In the rows, zero is written as 128.
The rows of Z fall into a few groups, which share some directions, and each row is roughly a mix of its group's hidden directions.
Z, 111 rows:
[[114 183 104 142 112 141 145  98 151 105]
 [123 138 153 121  85 174 141 110 155 153]
 [123 135 161 133  80 173 128 103 149 131]
 [121  71 155 106 116 150 133 126  91 140]
 [122 151 135 104 182 109 135 145 169 112]
 [ 86 129  99 120 156 158  97 152 118 154]
 [140  95 120 139  86 120 115 153  92  93]
 [ 86 146 117 103 121 183 114 133 151 125]
 [122 120 102 119 139 164  98 141 181 152]
 [134 117  70 172 148 109 142 133 119 117]
 [ 92 140 106 158 127 166 133  90 103 146]
 [166 111 155 156  87 113 135 105 127 159]
 [145 122 184 137 136 125 156  81 126 134]
 [109 123  88 155  98 120 172 125 143 100]
 [ 99  98 109 123 157 119 126 176  97 110]
 [117 152 167  87  91 139 122 120 162 138]
 [133  91 141 118 154 129 122 174  89 102]
 [ 97 169  96 139 106 124 121  96 160 110]
 [162 137 105 172 157 135 120  88 114 141]
 [158 127 121 145 177 100 117 160  98 141]
 [115 179  97 148 117 123 146 105 155 101]
 [130 124 140 149  84 154 117 106  86 161]
 [139 149 101 160 108 104 152  84 157 134]
 [164 112 107 169 168 138 118 121  93 130]
 [137 104 125 126  85 138 106 142  87  88]
 [130 184  96 150 123 125 133 127 172 118]
 [ 99 110 156 101 101 154 138  84 109 114]
 [124 106 113 131  92 150 104 139  88  86]
 [148 120 182 139 139 117 157  83 123 132]
 [115 134  81 112 165 106 122 170 117 112]
 [111  78 157 104  96 145 154 115 118 115]
 [119  98 102 143 169 116 127 159  88 108]
 [130 185  92 156 136 114 129 126 158 116]
 [119 112 148 121 142 130 145  95  65 110]
 [145 168  89 164 154 102 131 148 139 123]
 [112 117  89 111 146 147 109 149 154  80]
 [104 138 126 114  91 169 119 147 159 164]
 [ 98 167  95 141 103 134 134  93 151 106]
 [168 108 144 155 137  75 137 116 105 130]
 [107 147 130 110  91 183 134 132 158 140]
 [147 134  82 175 120 108 152 102 143 128]
 [137 100 104 112 122 134  96 172 155  92]
 [100 158  88 150 104 130 150  97 141 102]
 [141 106 124 117 112 103 130 153 106  66]
 [146  95 131 133 160 125 121 149  71 150]
 [132 104 158 101 150 149 106 171  96 115]
 [101 143 112 127  95 168  95 145 140  93]
 [117 100 163 102 152 141 112 164  90 121]
 [ 98 105 144 104  80 157 141 102 145 117]
 [155 137 174 134 112 101 141 118 115 175]
 [136 156  83 168 157 101 134 136 107 121]
 [163 119 146 152  69 127 133 118 135 155]
 [102 141 173  81 117 151 106 133 136 145]
 [125 133 118 104 170 110 129 157 169  92]
 [167 114 143 154  75 117 132 119 130 160]
 [122 168  78 165 138 103 137 122 134 110]
 [168 108 145 160 128  78 131 117 104 118]
 [146 111  81 171 157 110 140 128 107 112]
 [ 91 136  96 130 136 166 125 104 104  89]
 [138 110 106 133 176  77 120 136 102 133]
 [ 94 131  86 128 166 142 127 137 151  88]
 [148 114 148 146 166  82 134 112 101 101]
 [ 97 126 127 116  77 147 141 102 167 111]
 [113 185 111 135 112 140 128  99 165 113]
 [125 148 178  90 127 157  97 114 130 147]
 [ 85 140  95 133 149 165 121 115 114  91]
 [129 100 153 120 161 101 124 117  72 118]
 [116 138  72 169 131 112 151 123 106 111]
 [149 125 179 140  99 141 152  88 138 145]
 [124 149 172  83 103 152 109 126 151 139]
 [132 154  93 160 121 109 141  80 153 140]
 [122 153 165  93  87 142 124 116 162 143]
 [139 111 173 156 104 138 111  78 127 128]
 [153 112 147 119 116  93 116 176 117  90]
 [ 89 141 105 157 129 169 128  95 104 144]
 [124 104 163  98 139 157 108 172 102 125]
 [116 137 176 122 115 170 145  89 146 125]
 [123 150 106 133  91  96 157 109 172 118]
 [163 109 133 141 175 120 118 127  85 103]
 [115 152 139 149 134 134 155  82 114 176]
 [154 142 112 140 134 121 112 174 176 152]
 [157 114 115 139 159  68 139 141 104 130]
 [100 167  93 145 105 128 140  95 151 103]
 [174 131 178 109 105 118 136 116 136 100]
 [163 132 169 113 128  96 132 142 154 168]
 [ 99 109 151  87 111 128 131 179 128 112]
 [150 115 179 143 144 111 151  82 119 134]
 [140 123 137 149  61 153 109 119 141 142]
 [152 180 122 138 153 110 109 147 168 133]
 [131 147 160 144 116 113 158  91  88 156]
 [108 113  85 118 130 158 107 139 134  77]
 [144  78 153 113 145 124 109 158 102 155]
 [139 117 161 139 173  95 141  98 107 105]
 [104 107 149 102  82 165 141 102 143 122]
 [146 112  81 159 126 100 155 148 132  96]
 [122 114 126 141 106 124 114 153  81  76]
 [142  98 108 110 120 123 104 171 151  85]
 [138 140 161 105 149 106 106 177 135  98]
 [133 116 133 132 100 112 137 129  74  79]
 [ 98  98 114 114 147 125 124 184 104 111]
 [122  85 170  91 104 154 116 128 134 145]
 [109 120  91 140 112 173 130  84 124 149]
 [125  75 164 104 122 142 139 122  89 130]
 [ 96 141 153  86  87 121 137 137 162 128]
 [ 93 140  95 128 155 175 108 121 155 134]
 [126 135 168 138  83 168 130  99 145 120]
 [113 113  87 117 143 147 106 156 155  85]
 [125 139 125 125 150 147 112 132 180 180]
 [120 141 179  78 118 151 103 133 134 134]
 [159 114 113 142 152  68 136 144 103 127]
 [101 100 114 112 122 113 142 187 122 101]]
Each list below has one row that fits no group; the rest each fit one group, if only roughly. Name that row.
    Q332: [115 167  82 155 149 121  94 119 111 138]
    Q178: [ 93 155 109 133 164 153 146  90 147 146]
    Q295: [124 108 104 117 124 155  82 169 149 104]
    Q188: [143 102 123 137  72 147 117 123  85 113]
    Q926: [136  87 121 137 143 112 143 172  95  95]
    Q814: [129  90 175 103 125 144 162 116 103 113]
    Q347: [143 110 144 130  93 115 111 165  98  85]
    Q803: [132 136 170  96  78 129  98 115 112 131]
    Q416: [ 98 110 112 129  78 140 160 116 157 106]
    Q802: [131  88 173 103 115 143 163 118 109 110]
    Q792: [119 104 113 117 124 155  82 169 138  97]
    Q428: [124  93  95 137  91 151  99 140 106 100]
    Q245: [122 162 136 115  92 110 136  87 170 137]
 -> Q803
    Q458: [130 138 119 137  65 160 105 146 138 105]
    Q225: [129 130 173 102 153 162  94 134  97 135]
    Q151: [108 116 120 148 100 164  88 145  90 116]
    Q858: [133  90 176 105 127 141 155 111 102 107]
    Q310: [135  80 174 106 109 128 160 141 139 120]
    Q15: [149 121 129 126 172  73 156 127 107 130]
    Q619: [123 139 133 143 111 150 140  79 113 181]
    Q8: [159 151 130 139 166  88 113 140 107 163]
    Q243: [111 131  62 162 156 122 128 131 121 130]
    Q884: [116 120 105 116 138 159  84 166 150 100]
 -> Q8
    Q840: [144 121 126 151 115 143 113  65 163 130]
    Q636: [126 164 157 127 165  96 165 106 135 143]
    Q495: [106 151  99 144 140 162 105 107 136 175]
    Q119: [148 106 135 122 111 104 151 174 126  81]
    Q402: [123 132 138 130 141  91 145 147  98  69]
    Q247: [156 113 137 142 159  74 149 114 106 146]
    Q140: [139 137 133 137  57 158 124 138 146 123]
    Q874: [132 163  81 156 142 113  98 137 157 141]
    Q980: [136 137 142 147 106 112 161  83  94 159]
    Q53: [161 115 154 126 170 123 132 148  79 139]
 -> Q840
    Q241: [127 160  75 160 126 116 101 136 154 141]
    Q852: [167 127 177 106 158 134 115 154 129 151]
    Q78: [143 112 178  93 142 142  94 141 124 155]
    Q368: [151 146 163 104 139 132  95 151 170 150]
    Q723: [150 183 111 148 171 122 117 126 108 132]
    Q766: [133 140 121 144  62 160 120 143 145 115]
    Q444: [111 137 144 133  86 177 109 101 154 130]
    Q293: [138 138  76 180 137 135 135 103 136 141]
    Q266: [175 117 128 158 105  81 138 143 111 119]
    Q484: [140 152 178 134 138 119 148  79 113 144]
    Q558: [ 88 142 147 104 167 160 130 108 134  97]
 -> Q484
